A single turn carries every row of the set below to another of its rows. Some are shown first; where does it send the rows asked next?
Vatal: [ 20 -23   0   2  57  16   5 -18  15 -14   1 -10  16   7  16 -12  14  10
 -14   3 -31  -4 -25  -6  -1 -30  20   8  19  -9   1  -8  -1  11 -26 -14
  -3  29 -10   0  41  40   6]
bilu: [-13   0   9   4  21  10 -16  -6  39  14 -17   3   5   2  33   0  13   6
 -22  12 -37  -2   1 -17  18  -3 -11  11  -5 -13  27  15  13   7 -15 -13
 -32  45  23  27  29  25  -1]
vuvi: [  8  30 -28  -9  42 -20 -21 -19  13  28 -29 -21   9   8  -1   7 -10 -20
 -32  14 -11 -16  -1  13  12 -12  24  -7  27 -12  17   3  12   4  -1   3
  -6  45  39 -19  25  24   4]
vumuz: [ -7  19 -16  21  16   8 -11 -33   5   8  12  -5  12  -7   9 -13 -14 -11
 -24  24   3   4 -17  15 -15 -27 -23  26  22 -10 -15  25 -10   0  -9 -22
  -9  30 -15  -1  10  20 -28]
bab: [ 16 -16  -7  -1  67  -1 -18 -30   2   5  -1  -2   8  -6   9  -5  -5  -7
 -18  -2 -39 -14  -5  -8   6 -23 -30  13  29  -9   1 -39 -10 -23   5 -12
  -9  28  22   5  20  39  -4]
zile: [ 27 -11  17 -11  43  10 -39 -11  17   5 -21  -8   8 -12  24   7 -15  17
 -19  14  -6  -5   0  -9   9 -24   5  25  20  -3   3 -10 -18  -9  -8 -27
 -12   1   8  26  19  13 -11]
sise: [ 14 -17  -3   5   1  17 -21 -17   8  -5  -9 -10  21  -9  20  -4 -20   8
 -12  19  -9 -29 -32  -1   6  14 -27  10  20  -2  13  39  -3  17 -23 -10
  -4  35  21   3  13  16  -8]
Rabo: [ -8  31  -6   3  55  10 -12 -58  17 -10  -6   0  22 -11  10   8  11  -7
 -11  -8  25 -29 -37  -6  13  -7  -8   2  28  -3   0  16 -16  10 -35 -11
 -12  39  12  -1  17  36   8]
leza: [ 25  35   8  30  21  -6 -27 -29   4  14 -15 -20  34  -2   6   1  -7 -11
  -6  12 -33 -33  12  -5  -9   3 -15  -7  21  18  -8 -30  13  -1 -16  -4
 -13  42  24 -19  43  16   9]
pitad: [ 17  16   4   2  15 -18 -12 -27  35  10 -30 -11  42   1 -15   4  -3  -7
   0  14  -4 -28  13   4  13 -16  -6   8   6   9   9 -38   5   6 -25 -27
 -23  11  -1  20  21   4  -7]
Kav: [  0  19   0   9  44  14 -22 -28  19 -20 -13 -24  23  -5   9  22  -5 -20
   5  24  -3   0 -10   8  -3  16  -8 -20  11 -33  21   3 -18  20 -14 -18
 -12  48  16 -23  19   6  14]
Bot: [  2  31 -13 -23  42  30  -9 -26   8   7   1   3  10  -9  -7  -9   4 -13
  -1  13 -19 -17 -13  -6  -3 -34   0   1  22  -3 -23  19  23  -6 -12   2
 -13  33 -10  31  26   1   8]
dos: [  3  10  -1  47  48  -6  -2 -18  17 -18 -11  15  18  -6  14 -12  -5 -11
  -9  15   1  -7  -8   4 -14 -15 -15  26  33 -41   3 -16  -8   1   2  21
  -3  34   5 -13  28  30  -9]
Gevuv: [ 20  29 -14  10  26 -20  -3  -6  -6  -2   1  17  48   4 -16  -2  -6 -21
  -9  27 -38 -17  -9  -3  -9  -7   5  13  18   1   2 -18  -1 -17   8 -11
 -21  33  -5  22  18  14  -4]
vuga: [-33   7  -4  25  27  27 -17 -29  21 -17  11   9  23  -9  16   0  -7 -17
 -29 -18  -9 -14   2   4  18  10  -7   8  21 -14   1  -8 -14   3 -28   6
 -32  48  22  -5   4   7  10]
geto: [-15  34 -12   1   9   7 -26 -33  33 -12   4   9  14  -1   5 -15  -3 -21
  15 -12  -6 -14  -9   4   4  -5 -25 -20   9   9  16 -10 -21  18 -13 -18
 -21  30 -10 -22  17  21  -9]
gabim: [  9  36 -10   2  37 -17 -32 -28  31 -17 -22  14  23  20 -20   2   7   2
 -31  -5  -3  -4 -27 -11  -6  -1  -4  17  37 -14  22   2 -13  13  -8   9
  -8  32  13 -23  49   3 -13]
Gal: [-17   9 -16  12  41  22 -17 -48  32 -11   0 -30  26   9  19   9   2 -25
  -2 -16  -9 -27 -17  -4  -6 -19  -6  29  23 -19  31 -13 -18  -9 -12 -31
   1  30  11 -19   9  12 -12]
gopa: [  2  17   3  10  17 -31 -18 -31  10   2 -35   7  15 -14   3   1  15  -4
 -40   8 -36 -14  12 -30 -11  -8 -16   2   5  -2  11  -4  -9 -18   2  15
 -15  45  30  14  25  36  -6]
zanuk: [ 18  14 -10   5  44   9 -18  31   8  15 -15  -7   2  29  15  -7  -1 -16
 -11  23 -13  -9 -13   0   1 -15  15  12   7   1   4  19  -1  -1   7 -14
  -3  34  15   8  18  37  -7]
vin: [ 11  22   3 -29  23  -4 -19 -39  20   3 -29  -4   9   5   5  -9 -20   9
 -32   4  -8 -40  16 -18 -16 -22  15   5  27 -11   7  15  21  -5 -25  15
 -12  16  12  14  14   4  -9]
Bire: [  5   0   1   6  13  12 -53 -25  35  11 -22  -4  36   5  -8   0   6  -2
 -15  11  -9 -28  -2  -5 -10   8 -19  26  20   9  22  -4 -28  -8 -39  12
   8  29   2  -9  18  -9   4]
kedu: [ 12  16   2  11 -10   1 -27 -64   5  17 -14   8   8  18  14  -1  -5  -4
 -26   3 -20 -12  19 -19  28   3  -4   3  20  -9  18  -2  14  22 -22 -14
 -18  27  19  13  35  29  -6]
bolo: [ 18  31 -10   4  41   0  -9 -17  10  24  -3 -21  14  16  14  10   8 -21
 -21  11 -57  -6 -29   2  -4 -30   7   6  41   5   7 -12 -25  17   5   3
 -11  43   5 -14  25   7   7]
Zenad: [-21   0  18  11  27   8  -5 -38   6   7 -12   3  -6  -2  11   0  12   9
 -16   6  -3  -1  14  -2  16 -28  15  18  19   7   0  10  20   4 -28 -16
  12  20  -8  15  18  -4  16]

kedu goes to Zenad
sise goes to vumuz
Where do these go?
Rabo goes to Gal
vin goes to zile
vuvi goes to pitad

A single turn carries every row of the set below to another of its rows. Some are shown first; where does it send the rows asked next?
Kepa: [-29 -41 -12  14   2  -1   4 -13  10 -16   8 -12  27  -1  16]
Bik: [ -7 -11 -10   3  -5  17   1 -25  -6   1  34  15 -23  -1  11]
Digi: [  4 -39 -26  14   4 -13   5 -11   2 -23   3  -7  -8 -21  18]
fos: [-24  15 -13 -18 -18   1 -17  -3  -4  -8 -19  -6  10 -30   8]
mam: [-24   6 -15  -8 -16   5 -38   0 -13  18  20 -14  -1 -16   6]
zanas: [ 31  -7  -8  -7  -4 -12   1   8   0   2 -13   5  10  -9   9]
fided: [-17 -20 -21  -9 -13 -28   7  12  -6   0 -10  13 -11 -11  -5]
Segud: [ 22  -8 -12  -4  -8  -8  -2  12  -2   4  40   0   1 -14   0]
keb: [ -8 -23  -5 -15  30 -10 -14  -4 -32   6  -9 -11  -4 -17   9]
Ledis: [  3 -12   1  -1  -8  24   4 -24   0  -3  37  -7  19  -3   3]
feze: [-43  -6 -12  10  18  11  -6 -15  -7   5   9  -5  27 -17   0]
kar: [-12 -14 -17   1  -9 -26  22  13  10   5   2 -18 -11   3   2]
Dud: [-19  -4  13 -13   6  -9  -7  -6  13  27   2   1  11  20  20]
vivep: [-28  -9  -5  -4  -4 -12   0 -30  -7   0  29  -3 -29  -6   0]
puv: [-18 -10 -20  -3   3 -43   6   2  -4  -1  -9  -4  13  -3   8]
Visud: [-14 -22  17   0  -1  -3  -3   5 -11  17  44 -12  18 -17  11]
reneg: [-14  -3 -12  -9 -24 -17   4 -24  29  -6 -14   2   5 -16  16]
fega: [ -7  -9  -6 -30 -10  14 -24 -13  -4  -3  23  -3   5 -45  16]
Setas: [-17 -16   2 -13   3   9 -11 -16  16  16   3 -18  14   5  46]
turer: [-18  -9  -7   4   6  20 -27 -15  -3 -14   5  -6  22  -7  38]
Zufod: [  0  -8  -3 -25  10  -2 -12 -25 -32   0   2  -2  11 -32  15]

Kepa goes to Segud
fega goes to turer
Where do these go?
Digi goes to zanas
keb goes to Dud
puv goes to kar
Setas goes to Bik
Visud goes to mam

A single turn carries every row of the set below to another of its rows. Some are shown first; where does it send the rows asked next?
pas: [  9   9  22  22  15 -18  25  28  -6 -23  -8  -1   8   8  -6   7   9  -8]
Mugep: [-12  10   0  11  27  10  -3  -8  17  16  25 -36  20  -1  -2  15  11  13]
kopup: [-10  -6  15  34 -21  -9  18   3 -24  -7   6  -2  38  -9 -19   8   4 -16]
mur: [-15   0  26  30 -19   2  20  21  25  13  -8 -23  51  20 -30  11   3  10]
nop: [  3 -14  27  -2  16  -4  -3  30 -18   6  17 -16  14   4 -10 -23  16  -7]
Peme: [ -7  -3  32  -3  -6 -20  -5   4  -3 -15 -16 -31   5  19  -2  12   9  21]
Gato: [  2  -1  16  12  38 -11  24  12   7  11  -4 -28  -5 -13 -21   3  -4  18]
Zubu: [-37  -9  30  32   2 -16  15 -21  23  -3  -1 -21  44   9  -9  22   6   0]
pino: [  5   8   9   3  -5  17  -1  -8  11  -4 -20 -28   6   6 -10  -1 -11  21]
duzik: [-16 -16  32  44   1   6 -12  -6  15   1   5  14  41   2  -3   8   6   8]
rer: [ -3  -1  38  12  -7  -1  50  10  24  11   8 -37  23   9  -3  -5  -6   6]
Zov: [ 16  -5  21  40  -6   3  20  30 -18  -5   4 -22  35   7 -15   7  28 -11]
tusif: [-20   2  20  17 -23 -15   6  -6  23  -1 -11 -25   2  -4  -9 -24   6  20]
dakiz: [-16   0  38  30   0 -19   2   2 -21   5 -13 -33  22   0 -17 -13  36  13]
zup: [  9 -11  26   2  11  -3  -4  32 -18   9  18 -16  22   2 -10 -18  10 -16]
pibu: [  8  -3  22   9  33 -13  25  14   6   9  -3 -21  -4 -13 -21  10  -4  10]
dafe: [-30 -15  18  20  10 -12   1  -9  23  -6  -2 -17  47  20   2  28   6  10]
Ser: [ -6 -17  27  38   5   4 -11 -12  11 -14  -5  11  29  -1 -12  23  -3  -4]
lekop: [-21   0  10  16  12  -3 -11  13 -20  -8 -31 -28   2   6  -5  -7   5   4]
ger: [  2   3  21  30   3  -1  21  15  -2  26  20 -42  20 -25 -28  10   2   9]
Ragon: [ 10   6  37   9 -20   1   8 -19   4   8  -2 -31  26   4 -18 -18  23  23]
pom: [ -1 -17  22  40 -15   0  30  24  -6   8  15 -41  31  -6  -6 -10  15 -12]
kapaz: [-11 -15  40  11  11  -8   5 -19  26 -11  -7   2  44  25  -6  11   4  -1]
Gigu: [-11  -4  18   8  33  -8  -2  -5  10  10  18  -7  -7  -6  -4  -8  24  -9]
mut: [-32  -4  14  35 -11  -8  -8  -9  23  -7  17  -6  43   1   1  17   1   8]
Narar: [-17   5  13  13  40  13   5  -6  24  27   5 -32  15   2 -10  -4   9   0]
lizer: [ -5   1  12 -12   7   6  12  14   8  15  20 -41  28  10  -8 -27  -4  -3]
sevu: [-22  -2  25  35 -21   1  15  23  24   4  -7 -20  48  21 -29   5   4  15]
megok: [-10  -7  29  21  36   1  -2  -5   1  25  21  -5   8  -7  -5  -2  30   8]
zefu: [ 16   7  33   3  19  -5  31  19   9 -16  -4 -14  11  11   3  -1 -18  -5]
beb: [-16 -25  29  25  20  -4   6 -21   3  -4  -5   8  44  11   1  18   5   3]
Bopob: [-11  -7  16  37 -19  -6  18  -2 -24 -14   0   5  36  -8 -21   3   1 -11]
vip: [ -2   7  22  15  12   9 -13  -1   9  19  41 -14  20  -2  -2   0  25   9]
kem: [ -3  -1  16  32 -19  17  48   5   6  14   5 -34  34   6 -14  -3   5  -4]
Fiv: [ -1  -1  30  16  18   3 -16  13   3  17  28 -24   8  -2 -12  15  31   3]
rorev: [-34 -15  21  42 -11   2 -15   5  11  -4   6 -11  43   8  -5  13   4 -11]
biz: [ -1 -14  32  23   9   3   9  23   9  -8 -28   5  35  25 -26  14   3   8]
dabam: [ 19  -9  22  37  16  -3  11  40 -10 -16  -5 -19  18  -6  -7   1   4 -10]
Nonu: [  9   3  27  29   7   0  16  12  -5  21  21 -41  15 -23 -27  11   9  16]
Sev: [ -6  -3  26  39  -7  13  -2  -6   1  10 -21 -27  35 -10 -18 -31   7  11]
fad: [-17  -2  13   7 -10 -20  37 -17   2 -20  -7  -8  33  10 -13   8  -8  -1]
pero: [ -7  -1  15 -14   6  -1  20  16  14  18  14 -35  30   9  -8 -26  -6  -7]
kigo: [ -8   5  13  10  17  15  -1 -14  -1  22  31 -42  27  -2  -4   8  13  -7]
gira: [-19  -9   5   4  45   4   1  -5   5  19  10 -23  19   8   5  -2  19   1]
zuti: [-10  13  22   9   3   4  45  16  22  -2 -10 -12  14  22  -4  -7 -11  -1]
Lop: [-10   0  10   4  -5 -17  39 -14   4 -13 -10   0  29   9 -13   8 -13  -6]
pil: [  7  -7  33  20   9   2  -7  -8 -35  -7 -23 -31  33   4 -10   5   6   9]
Sarit: [  1 -11  32  24   7  -2   6  32   7  -3 -24   8  30  20 -25  16   2   4]

kapaz goes to Fiv
pil goes to Ragon
pero goes to Sarit
Where do these go?
Zov goes to rer
megok goes to mut
Nonu goes to fad

